[[-420,369,388,352,-476],
[441,-407,-346,-122,412],
[-423,429,-425,-358,391],
[-425,408,512,402,467],
[-45,-343,455,468,365],
[317,193,-517,-496,431],
[480,-458,412,487,-460],
[-174,-60,402,483,-181],
[-484,510,-379,-354,-506],
[-472,425,427,434,-466],
[-402,485,363,445,428],
[208,-39,-438,-387,154]]
->
[[441,-407,-346,-122,412],
[-425,408,512,402,467],
[317,193,-517,-496,431],
[-174,-60,402,483,-181],
[-472,425,427,434,-466],
[208,-39,-438,-387,154]]

[[267,-117,97,-192,-89,-220,-291],
[171,-220,76,354,-216,362,164],
[112,434,243,178,-24,208,388],
[-312,431,-389,16,-207,8,-283],
[-453,-402,372,339,-226,270,-100],
[-83,-448,-219,3,347,-220,175]]
->
[[171,-220,76,354,-216,362,164],
[-312,431,-389,16,-207,8,-283],
[-83,-448,-219,3,347,-220,175]]

[[-447,-67,278,-74,-253,-11,213,-470,-147,311,-85],
[-390,-288,261,-84,-447,-21,143,-626,-118,181,181],
[-442,-138,239,-77,-418,-121,120,-420,20,202,23],
[-346,-74,316,-150,-266,-107,87,-553,-30,299,-19],
[-413,-61,280,44,-359,-145,-17,-574,4,254,-20]]
->
[[-390,-288,261,-84,-447,-21,143,-626,-118,181,181],
[-346,-74,316,-150,-266,-107,87,-553,-30,299,-19]]

[[-265,-417,434,-418,441,89,139,243,444,-440],
[-448,-467,343,-260,449,428,-179,247,417,-337],
[-311,-99,402,-540,313,330,-223,-267,365,-461],
[-6,377,-439,393,-551,278,-259,-351,-346,401],
[379,-337,347,-449,33,-271,333,410,-39,-296],
[438,-317,364,-261,-424,-345,440,365,-352,-189],
[395,-250,379,-372,-427,-345,426,382,-302,-214],
[-350,-338,388,-334,395,34,25,189,499,-405],
[-327,394,-387,348,-234,335,-388,-382,-214,450]]
->
[[-448,-467,343,-260,449,428,-179,247,417,-337],
[-6,377,-439,393,-551,278,-259,-351,-346,401],
[438,-317,364,-261,-424,-345,440,365,-352,-189],
[-350,-338,388,-334,395,34,25,189,499,-405]]

[[2,-469,-275,-191,-71,-226,-148,114,127,-181,-307,-41,-8,-257],
[93,-216,-121,-198,-20,0,-154,88,11,-144,-98,25,65,-191],
[37,613,121,335,50,-108,-272,38,-526,423,193,275,-79,264]]
->
[[93,-216,-121,-198,-20,0,-154,88,11,-144,-98,25,65,-191]]

[[565,206,-313],
[508,-133,302]]
->
[[508,-133,302]]

[[492,13,-86,-202],
[492,-31,65,75],
[492,-146,160,-67],
[492,-57,105,90]]
->
[[492,-31,65,75],
[492,-57,105,90]]
---
[[-415,519,-247,205,-481],
[-110,-486,392,70,594],
[597,27,-513,-552,-332],
[562,-581,-607,-561,-557]]
->
[[-557,-561,-607,-581,562],
[-332,-552,-513,27,597],
[594,70,392,-486,-110],
[-481,205,-247,519,-415]]

[[-29,7,-8,-21,-9,-28],
[0,23,-4,16,-5,20],
[-2,7,5,-32,-4,-3],
[3,-15,25,5,12,-30],
[164,226,562,-151,201,242],
[37,-9,-26,-1,6,-17],
[9,-10,5,6,15,5],
[5,-8,-6,-14,16,-2],
[-18,27,-13,-11,22,-10],
[30,-21,9,3,19,22],
[42,-4,-7,-3,-28,-3],
[-10,-11,-1,-12,5,-6]]
->
[[-6,5,-12,-1,-11,-10],
[-3,-28,-3,-7,-4,42],
[22,19,3,9,-21,30],
[-10,22,-11,-13,27,-18],
[-2,16,-14,-6,-8,5],
[5,15,6,5,-10,9],
[-17,6,-1,-26,-9,37],
[242,201,-151,562,226,164],
[-30,12,5,25,-15,3],
[-3,-4,-32,5,7,-2],
[20,-5,16,-4,23,0],
[-28,-9,-21,-8,7,-29]]

[[567,382,340,-618,446,297,314,517,-538],
[552,417,399,-575,345,192,217,537,-456],
[156,141,199,-90,-87,-184,-154,157,17],
[384,425,366,-293,79,-54,-30,413,-169],
[-531,-333,-297,581,-469,-328,-342,-465,539],
[-18,-27,1,6,-14,-4,2,-14,3]]
->
[[3,-14,2,-4,-14,6,1,-27,-18],
[539,-465,-342,-328,-469,581,-297,-333,-531],
[-169,413,-30,-54,79,-293,366,425,384],
[17,157,-154,-184,-87,-90,199,141,156],
[-456,537,217,192,345,-575,399,417,552],
[-538,517,314,297,446,-618,340,382,567]]

[[28,373,129,164,-321,305],
[187,15,278,-20,-48,-342],
[-94,-155,-58,234,160,-33],
[-133,-10,277,103,-13,-156],
[43,38,-102,-173,489,198],
[-27,-116,-254,91,-39,-48]]
->
[[-48,-39,91,-254,-116,-27],
[198,489,-173,-102,38,43],
[-156,-13,103,277,-10,-133],
[-33,160,234,-58,-155,-94],
[-342,-48,-20,278,15,187],
[305,-321,164,129,373,28]]

[[-547,-496,-555,-482,-455,-564,-319],
[-140,-97,124,459,489,-362,494],
[421,518,570,121,339,13,-595],
[-492,-397,-471,-488,-471,-504,-398],
[28,-94,-266,-481,-541,511,487],
[-22,-221,-369,-525,-479,527,-80],
[-572,-544,-536,-493,-512,-512,465]]
->
[[465,-512,-512,-493,-536,-544,-572],
[-80,527,-479,-525,-369,-221,-22],
[487,511,-541,-481,-266,-94,28],
[-398,-504,-471,-488,-471,-397,-492],
[-595,13,339,121,570,518,421],
[494,-362,489,459,124,-97,-140],
[-319,-564,-455,-482,-555,-496,-547]]

[[24,-310,234,103,-103,65,134,516,-18,381],
[-186,-293,-64,36,164,77,37,-88,-131,115]]
->
[[115,-131,-88,37,77,164,36,-64,-293,-186],
[381,-18,516,134,65,-103,103,234,-310,24]]
---
[[-179,336,-123,-245,-221],
[453,76,10,-254,-138],
[-40,-6,472,275,464],
[-67,-279,178,299,267],
[487,34,11,-233,-93]]
->
[[-179,336,-123,-245,-221],
[453,76,10,-254,-138],
[487,34,11,-233,-93],
[-67,-279,178,299,267],
[-40,-6,472,275,464]]

[[-324,162,369],
[-204,-98,-136],
[-370,269,-173],
[-38,318,-37],
[-320,2,225],
[85,-276,-2],
[-236,-90,-19],
[110,11,-104],
[12,-259,607],
[390,-52,33],
[91,-13,-51]]
->
[[-370,269,-173],
[-204,-98,-136],
[110,11,-104],
[91,-13,-51],
[-38,318,-37],
[-236,-90,-19],
[85,-276,-2],
[390,-52,33],
[-320,2,225],
[-324,162,369],
[12,-259,607]]

[[284,-119,-34,-218,124,176,-45,3,179,-296,287],
[343,-43,35,-258,151,265,-3,23,128,-197,180],
[249,-143,-58,-173,125,131,-47,-4,194,-303,331],
[-266,152,70,377,-200,-193,17,192,196,47,73],
[337,74,122,-130,358,312,196,-46,-154,309,-65],
[-141,-133,-125,187,46,-199,1,-68,26,-7,193],
[448,57,131,-306,173,396,37,89,148,-149,126]]
->
[[-141,-133,-125,187,46,-199,1,-68,26,-7,193],
[249,-143,-58,-173,125,131,-47,-4,194,-303,331],
[284,-119,-34,-218,124,176,-45,3,179,-296,287],
[343,-43,35,-258,151,265,-3,23,128,-197,180],
[-266,152,70,377,-200,-193,17,192,196,47,73],
[337,74,122,-130,358,312,196,-46,-154,309,-65],
[448,57,131,-306,173,396,37,89,148,-149,126]]

[[10,207,-11,463,-222,-3,126,310,-61,202,186,102,-240],
[-59,290,-62,238,-45,-104,264,87,-46,88,309,2,-38],
[11,-137,214,-210,100,250,-155,-7,264,168,-171,-1,93]]
->
[[-59,290,-62,238,-45,-104,264,87,-46,88,309,2,-38],
[10,207,-11,463,-222,-3,126,310,-61,202,186,102,-240],
[11,-137,214,-210,100,250,-155,-7,264,168,-171,-1,93]]

[[-516,368,361,280,378,-265,-79,-60,183,123,-214,-33,-222,356,324],
[-221,232,167,320,70,-335,499,-79,347,406,206,47,275,185,213],
[-243,-208,-288,-258,-292,-225,12,212,-381,-293,-273,322,429,-252,-225],
[377,-276,-247,-392,-179,388,-347,209,-519,-536,-285,178,154,-230,-237],
[113,243,303,43,432,310,-166,480,-122,-167,-310,508,484,314,252],
[-146,418,457,281,545,114,-149,346,131,73,-227,362,39,460,430]]
->
[[-243,-208,-288,-258,-292,-225,12,212,-381,-293,-273,322,429,-252,-225],
[377,-276,-247,-392,-179,388,-347,209,-519,-536,-285,178,154,-230,-237],
[-221,232,167,320,70,-335,499,-79,347,406,206,47,275,185,213],
[113,243,303,43,432,310,-166,480,-122,-167,-310,508,484,314,252],
[-516,368,361,280,378,-265,-79,-60,183,123,-214,-33,-222,356,324],
[-146,418,457,281,545,114,-149,346,131,73,-227,362,39,460,430]]

[[54,-255,571,30,472,-217,495],
[-312,-58,21,-3,273,21,264],
[-224,-176,467,186,255,-67,402]]
->
[[-312,-58,21,-3,273,21,264],
[-224,-176,467,186,255,-67,402],
[54,-255,571,30,472,-217,495]]

[[-90,110,467,280,500],
[447,34,5,-244,-124]]
->
[[447,34,5,-244,-124],
[-90,110,467,280,500]]

[[421,238,-375,-408,114,452,209],
[-125,90,-78,-76,-116,-155,163],
[114,297,160,-67,471,378,-30],
[54,91,-103,-119,-10,53,103],
[-391,77,221,228,286,-140,-76],
[-234,92,406,284,559,156,-265],
[-101,-74,74,169,244,102,-185],
[71,276,185,-36,446,325,-38],
[-114,205,53,-82,13,-91,162],
[21,76,49,2,182,135,-36]]
->
[[421,238,-375,-408,114,452,209],
[54,91,-103,-119,-10,53,103],
[-125,90,-78,-76,-116,-155,163],
[21,76,49,2,182,135,-36],
[-114,205,53,-82,13,-91,162],
[-101,-74,74,169,244,102,-185],
[114,297,160,-67,471,378,-30],
[71,276,185,-36,446,325,-38],
[-391,77,221,228,286,-140,-76],
[-234,92,406,284,559,156,-265]]

[[86,428,524,611,-275],
[-171,-356,13,-145,-99]]
->
[[-171,-356,13,-145,-99],
[86,428,524,611,-275]]
